One vector is turned by the same rotation once a step. Each row is the vector after some number of steps, and that number follows the row.
The counts run from 0 to 730.
[  9.9 -16.6 -11.1 -45.8 -39.4   4.9  27.9  30.8 -15.5  -2.8 -12.0 -26.2
  -5.4 -15.1 -16.3  -3.9  -3.8  12.1  17.1  -5.5   6.4   9.9 -22.6 -15.5
  14.8  53.0 -37.6 -24.3  17.5 -26.4  11.9 -31.0  -5.3  21.8   8.0  12.2
  40.1  -0.7  12.5 -12.7   8.2  -4.3   3.5  20.2  -7.8 -11.9]  406
[  8.4  -6.2  -6.4  -1.4  -4.6   1.0   6.5   0.1   5.9 -19.1 -31.9   5.2
  -3.9   8.7  20.7  -9.4 -19.3  21.7 -26.9 -19.9  47.1  11.1 -18.3   4.7
   8.8  20.0 -58.6  12.8 -25.6   5.1  -4.4 -52.7 -24.4 -31.2  18.9 -28.5
  16.1  10.5 -33.3  13.2   7.5  -5.1  12.5  -6.6 -12.5   3.6]  451
[ 13.6 -28.0   6.1 -48.2  -4.5  22.2  15.4  -2.3 -13.8 -10.5  -5.3 -21.3
 -34.4  10.4 -22.6   3.5  17.0  15.2  12.6  -2.8  19.6 -13.2 -15.7  -0.2
  16.9  53.3 -34.9 -17.8   9.8 -16.2  -1.4 -30.5 -28.8  16.8  24.6  22.4
  26.2 -12.3 -18.2   0.0 -18.6 -11.0   4.1  14.2 -26.1  -8.6]  402
[ 23.4 -16.1  -6.9 -31.4  -5.9   2.2  -4.7 -13.8   8.1 -21.2   2.7  10.4
 -21.8  40.0  -2.5  -9.7  21.3   7.9  23.6  -8.2 -41.6   2.9 -15.6 -11.3
  11.8   2.6  16.1  13.2 -28.8  42.8 -63.8   4.1  -9.2  -6.5  24.9  14.9
 -18.9 -27.7  -1.1  -9.7 -19.9 -23.7   7.6  10.1 -30.6  10.5]  198
[ 19.8 -23.9  10.0 -28.4 -29.5  13.1   9.7  21.5   4.1   4.1 -34.2  -7.6
 -28.3  11.0   3.3  12.8   2.5  -4.4  44.1   9.3 -31.6  15.0 -36.8 -18.8
  25.0  48.9  -9.1 -24.7   1.1   8.4   7.6 -11.9  -7.3  15.0  25.6  18.5
  22.1  -3.4  28.6  -1.8   6.6  28.4  17.3   6.9 -25.2   1.6]  121
[ 13.6 -21.8  -0.4  -8.6  27.0   5.9  10.2 -11.1  -1.4 -21.7 -14.5  19.6
 -24.7  24.4   3.4  13.1   0.9  -4.6 -18.7  -8.3  40.8 -18.1 -23.9 -10.1
   6.9  21.6 -13.5  42.2 -25.8  23.8 -11.2 -44.4 -36.7 -49.7  10.2 -20.6
   4.5  -9.7 -29.7  -5.7  -7.0 -14.7   3.6  14.2 -14.6  -1.6]  534
[  0.0 -35.9   8.4 -16.7   7.1  23.9  13.5   8.1  -8.8  -5.7 -23.9   9.0
 -35.0   0.0 -15.4  14.6  24.8 -12.4   8.8  18.1  33.5 -20.5 -33.9 -22.2
  20.7  39.8 -19.6  -3.3 -17.6 -33.4   9.6 -41.8 -41.3 -11.6  19.7  -7.4
  10.9 -10.2 -24.1 -10.4  -8.0   7.6  14.3  10.2 -20.9   4.3]  539
[ 23.8 -10.1  15.5 -29.1 -26.7   9.2   2.8  27.6 -23.3  -5.9  10.6 -27.4
  16.1  15.0  18.2   6.3  -8.0  32.8   5.3   3.4 -55.7 -18.8   6.4 -12.6
   8.6  20.8 -11.9  10.4  -5.9   2.6 -11.1   1.0  16.6  17.6  41.1  31.3
   0.5   8.6  20.5  -3.3  10.2  -9.6  18.1   7.7 -43.8 -28.9]  42
[  3.5 -32.1  10.8 -14.5  -3.3  15.7  17.8  33.3 -17.0   4.2 -22.9  -5.2
 -18.6 -15.1 -12.8  27.6  16.7  -9.3   6.0  17.0  20.9 -23.2 -30.5 -19.8
  22.2  53.8 -23.6  -4.3   5.3 -40.7  31.2 -28.9 -18.7   4.1  13.8 -10.0
  23.4  -7.1  -0.7 -12.4   9.1  16.4  22.1  14.7 -18.1 -15.4]  542
[ -9.4 -23.8  12.4 -16.8  -3.2  16.3  17.3  21.4 -39.2  -7.7  -5.0 -19.9
 -13.7 -13.8  -3.9 -12.0  11.6  33.6  -5.5   1.0  22.5 -21.2 -12.1 -31.6
  17.8  22.5 -20.5  -9.4 -28.6 -45.4 -16.0 -36.5 -20.5  15.1  20.2  39.7
   3.3   5.4 -35.3   5.1 -11.0 -17.4   8.4  11.4 -20.9  -2.4]  319
[  7.1 -14.1  17.4 -34.8 -32.6   4.0  32.4  27.0 -28.4   5.8 -25.7 -18.4
  -2.2 -11.3   9.2 -15.1  -5.6  11.9  25.7  16.4 -13.0  14.4 -27.9 -44.0
  16.9  21.7  -6.4  -0.1 -18.7 -12.0  -0.6 -45.4  -6.9   5.1  15.4  52.3
  21.5  19.8  15.9 -10.2   7.5  -2.8  -6.6  11.1 -11.6   0.6]  36
[ -4.8 -17.3  -4.6 -16.2   3.0 -13.2  34.7  37.2 -23.6  -0.3  -2.9   9.7
   3.1 -21.2 -25.1  -6.0  40.5   0.9   8.5   6.1  -0.1   1.4 -17.4 -49.2
  14.8   1.5  29.5  47.2 -21.8 -11.5 -32.9 -20.0   2.3  -0.1 -18.8  20.5
  -1.3 -16.6   4.0 -31.1  -9.2 -32.1  -7.8  29.6  13.2  -1.3]  474
[  3.5   0.5  13.0  25.9  12.0  -8.7 -10.9  17.3  -1.7 -13.8 -15.0   9.9
   6.3  18.9  30.8  -3.9  16.9  45.2 -22.1 -20.2 -14.0  -0.5   2.5 -11.7
  14.4 -20.1  -0.4  42.7 -47.6  25.3 -58.2   6.1  11.0  -4.0  16.8   2.1
 -30.1  -1.2 -17.6  15.6  -1.6 -18.8  28.0  -1.7 -18.6  -2.3]  516
[ 10.1 -35.3 -16.9 -38.7   7.8  18.4   9.4  -3.2  -7.6 -21.0  20.1   9.5
 -26.0  12.2 -36.2   8.1  38.4 -13.1   5.4   8.3   1.2 -39.1 -12.1 -13.8
  11.3  26.3  -0.8  12.2  -9.6 -16.2 -25.1 -12.9 -28.2  -9.9  20.1 -13.8
  -5.8 -35.7 -22.4 -29.7 -16.5 -26.3  10.0  21.3 -28.1  -8.8]  621
[  9.9   1.4  21.0 -44.9 -16.6   2.4  25.2   8.2 -26.8  -5.8  -6.6 -18.4
  19.6  -4.0  -8.6 -24.9  16.3  37.7 -17.2   7.2  18.5   8.7  15.4  -6.9
  15.3   9.9 -41.6  42.6 -14.3  -4.2  -7.5 -53.4   0.3   3.6  20.9  30.2
  18.6  14.5 -11.0  -7.3  -5.4 -38.9 -11.1   3.0  -6.6 -12.4]  552
[ 12.7  -3.2 -13.5 -12.3 -30.1 -13.4  10.1  24.3  28.0  -0.2 -49.0  -1.8
 -15.1   0.0   1.0  -1.6   7.1   8.8  25.1 -21.6   0.1  53.8 -32.1   2.8
  21.4  46.4 -34.4 -16.1   8.4  23.6  -7.0  -7.4   8.8  20.7  -1.6 -18.0
  31.6 -12.9  24.8   3.5  11.3  19.3  15.1   3.8   5.2   5.2]  727
[ 30.3  -4.6   8.6 -23.3 -32.8   5.0   3.0  24.6   4.9  -2.0 -22.9 -17.6
   5.2  20.2  20.8  16.6 -21.1  16.2  13.8  -4.1 -34.9  10.3 -13.0   9.7
  14.8  46.3 -37.1  -4.2  14.9  23.6  15.4  -2.1  13.8  11.3  32.0  -6.2
  25.9   5.0  31.4   6.6  21.4  19.9  26.4  -0.1 -30.4 -24.6]  125
[ 24.0 -15.7   3.6 -55.9  -8.2   6.9  18.1 -25.9   6.9 -14.5 -20.2   3.2
 -32.5  30.1 -13.9 -14.9  13.4  -3.4  27.1  -0.5   1.4  22.3 -25.0  -8.2
  16.5  25.0  -9.0  13.8 -11.9  41.2 -25.0 -40.2 -26.1 -13.4  16.4  20.4
  18.0 -15.2   0.3 -15.1 -18.7 -16.0 -16.5  13.6 -12.8  15.0]  115
[  9.2 -33.0  15.2  -8.1  28.5   8.1  21.5  28.0 -15.8  -0.1 -20.2  -5.6
 -33.1  -1.2 -18.9  46.9  21.7  -4.1  10.5  -3.3  18.8 -21.7 -27.4 -17.7
  22.5  59.3   5.2  22.1  18.8  -0.1  17.3  -4.5  -9.6   6.3  -4.6   0.9
  23.3 -23.3   4.2  -5.9  -8.6   6.3  17.1  32.4  -9.9 -23.2]  22
[ 11.6  -1.3 -23.2  -4.5 -30.3 -21.1   4.8  48.9  10.6  -3.7  -3.6   5.8
  22.2  -1.5   0.7   4.5  23.2  12.1  11.0  -9.3 -53.9  20.0  -5.0  -9.1
  14.9   9.0   0.6  23.1  -2.5  13.4 -31.6  31.9  36.9  21.9   1.4 -25.0
  -4.8 -21.5  37.5 -18.5  15.8  -7.8  30.3   8.6  -4.3 -14.4]  426
[ 20.5  -0.9  20.9  -5.0  -3.0   3.1  -7.7 -14.4  20.6  -9.2 -48.3  19.4
  -7.5  31.1  24.2  -4.2   5.6  15.3  -8.2  -0.2  10.9  28.8 -14.1  15.7
  19.0  11.5 -43.1  27.6 -31.0  41.7 -11.4 -36.3 -14.9 -25.5  34.7 -22.9
   5.6   8.7  -9.0  10.8   5.1  11.5  15.7 -19.8 -17.6  10.8]  214
[  3.8  -1.0 -22.4   0.2 -31.9  -7.3  -9.7  21.6   7.2 -21.1  -8.4  -6.4
  16.8   5.1  25.4 -23.6 -17.1  46.4 -24.2 -32.8   6.1   8.4  -0.1   8.3
   5.0  10.6 -60.2 -11.4 -27.6 -10.1 -29.9 -14.0   2.9   4.5  27.5 -26.7
  -1.4   6.3 -25.5  18.4  13.9 -11.2  30.4  -9.4 -24.0  -1.3]  367
[ 31.5   2.0  -4.4  -4.9 -11.5 -10.3   1.8   9.6  29.7 -10.3 -37.5  16.9
   1.4  27.8  25.2  16.9 -14.1  -3.8  -0.6 -14.0  -9.9  28.2 -23.6  14.8
   9.6  31.3 -30.2  32.4  -2.5  56.4   3.2 -11.5   4.8 -27.0  12.8 -44.7
  19.2  -4.1  24.5  -2.9  22.9  14.5  19.6  -0.4  -9.7  -6.1]  210
[ -5.5 -20.1  -8.8  12.8   5.8  -1.3   8.5  32.1   8.6  -0.7 -38.3  11.1
 -23.2 -12.7 -13.7  21.5  31.0   0.7  -4.2  -9.3  40.9   5.9 -31.3  -0.4
  24.8  49.9 -38.4  -3.9   1.6 -23.0   9.9  -9.2 -12.1   9.0  -3.0 -46.7
  19.4 -23.0 -10.8   1.2   6.8  20.8  30.5   8.5   3.2  -3.4]  305
[  7.9   0.0  -7.3  -1.3 -22.8 -21.2  11.0  35.5   8.3   2.7 -24.5  21.3
  12.4   0.2   7.0 -11.5  28.6   1.5  20.6   4.0 -42.4  35.5 -20.5 -30.6
  20.4 -12.8  20.5  39.7 -33.3  26.3 -46.3   4.6  20.5  -1.0  -3.3  -4.5
 -11.2 -12.6  32.8 -22.8  10.8  -7.2  14.7   5.8   4.0   9.2]  54
[ -2.1   7.9   6.4  -5.3 -38.8  -8.2  -0.5  18.6   2.8   2.5 -39.2   7.8
  18.9  -3.5  22.9 -40.0  17.4  32.3   1.5   3.7 -14.7  42.2  -9.1 -12.9
  21.4 -13.6 -31.6   6.9 -50.7  -2.9 -36.4 -29.1   6.7  10.9  24.9   4.3
  -9.3  15.1   0.2   2.7  15.4   0.4  18.3 -21.4  -6.8  21.7]  134
[ 10.0 -14.3  24.3 -38.7 -27.5  15.6  11.3   7.7  -8.0   7.1 -31.1 -19.1
 -21.2   4.9 -11.8 -12.0  34.9  27.7  30.8  10.2 -13.4  22.5 -12.9  -5.2
  31.5  34.4 -27.7 -23.5  -4.4  -8.5 -13.4 -20.2  -4.0  42.1  29.9  37.1
  18.2  -0.7   5.4   4.3  -9.5   3.2  11.2  -2.5 -21.1   6.8]  640
[ 15.9   3.5  -7.4  -3.0   4.1 -15.6  -4.0  -7.0  25.2 -18.5 -21.8  21.9
  -7.5  34.2   6.6  -8.5  27.2  15.9  -1.0 -20.1  -9.5  29.7  -9.8   4.1
  14.5  -7.4  -2.4  46.9 -29.7  60.6 -56.3  -0.8   4.8 -16.1   8.2 -19.9
 -13.6 -23.3  -1.3  -1.9 -10.5 -17.5   8.2  -0.1  -4.4   9.1]  433
[ -1.0  -7.6  11.5  38.3   1.8  -9.5 -10.2  51.6  -2.8  -1.0 -16.3   1.4
   8.4   2.8  28.3  19.6  15.0  37.7  -5.0 -13.8 -37.1  -6.7  -8.1 -19.1
  20.0   3.6   3.5  23.8 -28.3   0.9 -35.0  30.9  27.2  19.5  13.2  -5.9
 -24.7  -4.6   5.9  12.8  11.5   6.6  48.8   1.0 -21.6 -12.4]  141
[-10.2 -18.9 -14.7   3.2 -21.3   4.8   9.8  49.6 -18.9  -6.1 -12.2  -6.3
   6.1 -28.4   2.4  -5.4   5.6  19.6 -19.6  -2.0  21.5 -16.6 -14.3 -17.0
  12.6  30.7 -45.9 -16.4 -18.9 -63.9   4.0 -23.0  -7.5  11.7  17.5 -22.1
   7.4   4.1 -21.7  -3.7  17.3   2.0  34.0   2.2 -17.9 -10.3]  85
[  5.4  -7.2 -10.7  29.4   8.5 -12.2 -14.9  34.0   4.7 -17.5  -0.1   1.2
   8.9  14.4  18.3  16.4  14.7  43.0 -23.2 -35.1 -21.0 -13.3   6.3   2.4
  10.9   6.5 -12.6  28.1 -16.0  10.4 -46.2  36.1  24.7  12.9   9.9 -29.4
 -24.1 -22.2  -9.3  14.5   6.5 -14.1  42.6   6.6 -23.3 -21.5]  144
